In the rows, 128 means zero.
Families of rows that turns and mirrors carry onto each other, the same ones carrying the whole set onto itself: the rest of each named row's family, in list order:
7 families of 4 rows:
K_501: [121 139 130 129 118 114 153 119 155 106 123 116 158]
K_370: [104 121 124 120 116 165 170  84 141 152 135 107  90]
K_767: [114 112  87 131 133 161 160  85 143 155 150 124 102]
K_837: [150 120  93  92  95 153 148 110 109 152 155 153 100]
K_398: [121 134  86  89 105 157 154 120 102 128 158 156 117]
K_103: [111 125 105  98 127 171 165  79 120 141 134 120 108]
K_133: [108 108 100 117 108 157 178  86 117 160 149 122 103]
K_311: [132 110  84 110  99 144 159 124 106 160 160 155 117]
K_886: [131 137 152 118 107 139 117 124 145 105 125 145  83]
K_726: [117 143 132 129 137  99 173 135 160 109 145 144 136]
K_470: [135 141 153 125 122 119 134 139 150  90 137 153 108]
K_171: [ 94 127 117 103 110 153 166  77 129 161 157 149  97]
K_939: [124 144 108 143 109  95 179 122 153 132 136 149 145]
K_346: [140 137 167 117 112 120 117 107 147 107 143 142 114]
K_829: [105 113 108 130 117 158 151  83 152 150 124 134  81]
K_415: [116 158 131 145 121  89 172 112 147 128 129 129 124]
K_768: [133 100  98  79 116 150 144 107 131 144 173 155 113]
K_927: [145 136 102 104 118 156 160 128 111 155 165 168  90]
K_125: [152 129 142 121 126 109 126 144 143 109 129 126 102]
K_606: [126 119 112 109 108 167 159  88 125 172 137 119  90]
K_58: [143 124 158 119 120 141 140 135 154 122 113 127  86]
K_857: [129 160 164 115 105 128 145 137 135 110 118 139 119]
K_143: [115 146 152 127 115  99 168 113 153 118 165 127 143]
K_286: [130 153 151 123 128 124 129 119 165 107 119 145  95]
K_712: [147 124  97  92 116 133 179 139 128 152 165 169 113]
K_949: [123 157 140 131 131 105 173 105 170 108 136 129 133]
K_482: [123 142 120 123 131  98 190 110 153 125 151 133 151]
K_723: [151 124  91 100 101 135 152 125 112 135 161 173 126]

Which other rows belong to the same family as K_886? K_370, K_482, K_723
Which other rows belong to the same family as K_767? K_415, K_927, K_125
Which other rows belong to the same family as K_286? K_311, K_726, K_606
Which other rows belong to the same family as K_501? K_171, K_768, K_857
Which other rows belong to the same family as K_398? K_103, K_346, K_143

Families of rows that turns and mirrors carry onto each other, the same ones carrying the whole set onto itself: the rest of each named row's family, in list order:
3 families of 5 rows:
K_167: [168 148  46  86 140  90  72 104 111 108]
K_497: [155 141  81 107 122 139 150 111 118 110]
K_301: [170 146  46  87 145  82  78 106 109  99]
K_330: [156 141  81 106 132 135 154 114 108 105]
K_662: [158 111  66  69  95  96 142 128  84  76]
K_224: [133 171  59 112 132 115 106 132 121  63]
K_241: [149 148  78 107 125 141 152 114 108 103]
K_28: [166 115  60  63  95  97 142 115  84  76]
K_828: [138 176  48 112 129 116 103 127 115  66]
K_924: [148 112  74  72  86  99  82 132 116 111]
K_462: [140 171  52 105 123 118 109 129 119  54]
K_790: [163 114  64  69  93 105 145 125  80  85]
K_481: [149 110  82  74  97  99  81 134 123 115]
K_631: [149 115  76  77  87 103  81 135 130 107]
K_959: [173 147  47  88 142  90  82  94 116 107]

Which other rows belong to the same family as K_790? K_167, K_241, K_828, K_924
Which other rows belong to the same family as K_462? K_497, K_28, K_631, K_959
Which other rows belong to the same family as K_301? K_330, K_662, K_224, K_481

Families of rows that turns and mirrors carry onto each other, the same ones carrying the whole set onto itself: the rest of each named row's family, in list order:
4 families of 4 rows:
K_25: [123 101 146 152 102 161 136  98 159 120 142 117 127  93 114 147]
K_404: [137 118 127 119 103 118 159 170 154 165 121 128  99 132 135 153]
K_569: [105 112 148 144 100 153 134 118 133 117 135 117 141  89 115 128]
K_219: [195 114 130 100 124 119 108 132 150 133 142 101 131 153 112 141]
K_570: [110 113 134 148 103 134 144 126 153 113 130 123 150  82 109 125]
K_689: [177 138 109 100 116 107 112 159 146 128 129 127 131 148 104 125]
K_442: [181 129 116  95 136 116 113 134 153 124 133  97 122 163 106 131]
K_845: [143 134 147 103 101 107 155 171 167 159 126 118  90 146 124 129]
K_66: [154 164 142 122 148 154 123  91 155 127 140 113 108  95 113 106]
K_78: [181 120 119  94 117 115 119 142 162 127 130 100 123 162  96 133]
K_794: [107 109 153 143  88 147 144 125 143 124 129 119 138  87 108 131]
K_367: [136 158 148 131 148 154 126  92 157 128 144 112  97  89 115 114]
K_853: [149 130 122 108 104 123 159 168 149 169 115 132  99 140 136 147]
K_824: [142 165 170 111 147 142 125  94 159 131 134 110 109  93 127 116]
K_682: [145 120 116 122 119 120 174 170 148 170 123 112 100 132 132 139]
K_634: [128 151 135 120 151 166 139  94 133 133 130  98 108  94 120 123]

Which other rows belong to the same family as K_824? K_219, K_570, K_682
Which other rows belong to the same family as K_845? K_25, K_689, K_634
Which other rows belong to the same family as K_78? K_569, K_367, K_853

Families of rows that turns and mirrors carry onto each other, the same ones carrying the whole set onto itself: the rest of each named row's family, in list order:
4 families of 8 rows:
K_451: [117 147 115 125 162 128 110 137  61 124 166 120]
K_354: [107 122 146  96 114 128 125 114  65 118 163 162]
K_488: [116 143 114 124 140  91 127 142  62  89 118 169]
K_868: [123 154 115  96 138 104 163 159 110 132 150 151]
K_393: [162 132 145 116 129 124 121  82 103 110 157 134]
K_480: [114 119 151 105 123 123 121 114  58 124 156 163]
K_664: [160 105  88  92 118  91 150 135 111  93 156 158]
K_736: [148 112  85  96 127 104 112 111  73  94 183 112]
K_243: [173 138 135 102 134 121 122  93  99 123 161 117]
K_600: [118 143 113 125 135  93 117 149  58  85 127 165]
K_619: [151 116  90  97 129 111 125 107  68  91 192 115]
K_147: [149 110 105 104 112  99 112 101  64  96 181 117]
K_85: [167 126 150 115 138 121 127  89 108 112 159 135]
K_683: [167 101  90 107 125  89 156 134 106  94 157 157]
K_887: [123 158 122 108 157 110 168 155 104 114 142 158]
K_120: [129 160 107 116 162 131 106 139  82 120 180 123]
K_775: [104 130 104 124 139  94 133 151  74  81 137 173]
K_727: [151 149 121 121 142  82 154 103  96  71 127 124]
K_654: [167 134 155 113 127 117 130  89  96 115 157 129]
K_741: [143 108  93 102 131 106 125 108  67  82 185 112]
K_164: [162  97  97 104 121  85 147 138 105  99 150 162]
K_259: [127 158 102 114 157 125 109 142  77 131 182 130]
K_329: [168 117 109  99 115  83 154 124 111  89 155 167]
K_92: [112 142 123 128 139  91 130 142  56  80 131 166]
K_509: [159 152 103 122 132  89 148 120  97  64 136 119]
K_337: [122 149 107 105 141 100 167 161 105 132 150 151]
K_390: [158 159 128 130 138  85 149 113  92  70 134 126]
K_436: [105 118 139  93 135 122 123 119  72 140 162 159]
K_288: [107 130 142 100 115 129 121 113  61 124 152 159]
K_912: [150 154 123 122 144  80 154 117  91  77 128 114]
K_940: [120 151 100 110 161 126 111 139  82 129 176 115]
K_368: [123 146 106 100 148 111 160 159 116 126 150 154]

Which other rows belong to the same family as K_337? K_488, K_393, K_619, K_683, K_727, K_259, K_288
Which other rows belong to the same family as K_940? K_480, K_664, K_736, K_654, K_92, K_390, K_368
Which other rows belong to the same family as K_451? K_243, K_147, K_887, K_775, K_329, K_509, K_436

Families of rows that turns and mirrors carry onto each other, the same ones carrying the whole set onto itself: the rest of each named row's family, in list order:
4 families of 8 rows:
K_111: [201 145 138 151 157 110 114 159]
K_999: [132 146 151 126 151 147 142 140]
K_347: [154 148 147 112 153 150 130 139]
K_42: [166 150 138 123 131 153 142 151]
K_935: [122 109 115 163 163 135  90 165]
K_52: [165 115 109 184 178 118 110 164]
K_34: [105 118 127 164 159 136 111 161]
K_788: [123 120 132 169 147 116  88 174]
K_534: [129 110 113 181 169 124 104 167]
K_441: [113 126 126 144 127 154 116 167]
K_930: [155 155 161 120 137 130 126 148]
K_586: [189 147 138 122 165 141 130 139]
K_233: [195 146 128 135 143 142 139 153]
K_905: [193 145 134 146 172 129 141 145]
K_916: [107 121 130 141 153 148 100 157]
K_407: [192 129 118 168 178 120 125 154]
K_389: [121 115 113 166 137 142 106 175]
K_154: [183 119 101 176 153 127 110 174]
K_184: [188 119 109 165 177 123 102 160]
K_967: [202 135 123 144 174 129 118 149]
K_163: [168 151 148 128 159 141 147 138]
K_371: [132 142 138 127 126 157 132 156]
K_659: [150 111 101 180 148 132 101 179]
K_798: [120 137 143 119 150 154 117 147]
K_919: [110 131 146 148 136 128  98 166]
K_333: [188 155 152 130 148 120 126 149]
K_424: [202 134 112 157 151 133 126 162]
K_284: [186 130 125 171 160 104 100 169]
K_295: [154 119 124 178 156 106  87 175]
K_508: [123 145 158 127 133 134 114 155]
K_238: [155 108 106 174 174 125  91 167]
K_781: [107 133 143 141 152 147 126 149]

Which other rows belong to the same family as K_184? K_347, K_935, K_586, K_916, K_967, K_798, K_238
Which other rows belong to the same family as K_333? K_111, K_788, K_930, K_919, K_284, K_295, K_508
Which other rows belong to the same family as K_52? K_999, K_34, K_534, K_905, K_407, K_163, K_781

Families of rows that turns and mirrors carry onto each other, the same ones carrying the whole set onto itself: the rest of each named row's family, in list order:
5 families of 4 rows:
K_561: [148 102 151 142 115 189 137  83]
K_725: [111  92 112 122 155 148 140  46]
K_666: [137 138 118 150  97 164 125  99]
K_852: [ 87 110 107 120 143 128 113  87]
K_15: [ 92 114 103 122 145 123 132  90]
K_474: [122 127 112 136 101 165  94 101]
K_80: [128  84 133 126 154 165 155  58]
K_430: [ 93  95 115 124 140 124 143  63]
K_322: [115 130 110 148 102 153 101 106]
K_339: [116 134 111 136  99 146 102 104]
K_137: [120  89 144 118 145 172 149  51]
K_525: [149 111 145 148 107 186 129  73]
K_650: [143 113 151 139  98 180 122  79]
K_417: [153 109 124 158 102 173 118  94]
K_796: [115  96 138 122 159 154 161  63]
K_514: [ 93 101 104 124 160 135 130  90]
K_872: [152 101 144 139 106 186 126  73]
K_543: [ 87 112 101 127 148 130 127  81]
K_5: [115 136 110 137 116 152 103 114]
K_16: [118  87 139 131 152 159 152  51]

Which other rows belong to the same family as K_561? K_852, K_137, K_5
Which other rows belong to the same family as K_666? K_725, K_430, K_417
Which other rows belong to the same family as K_872? K_15, K_80, K_339

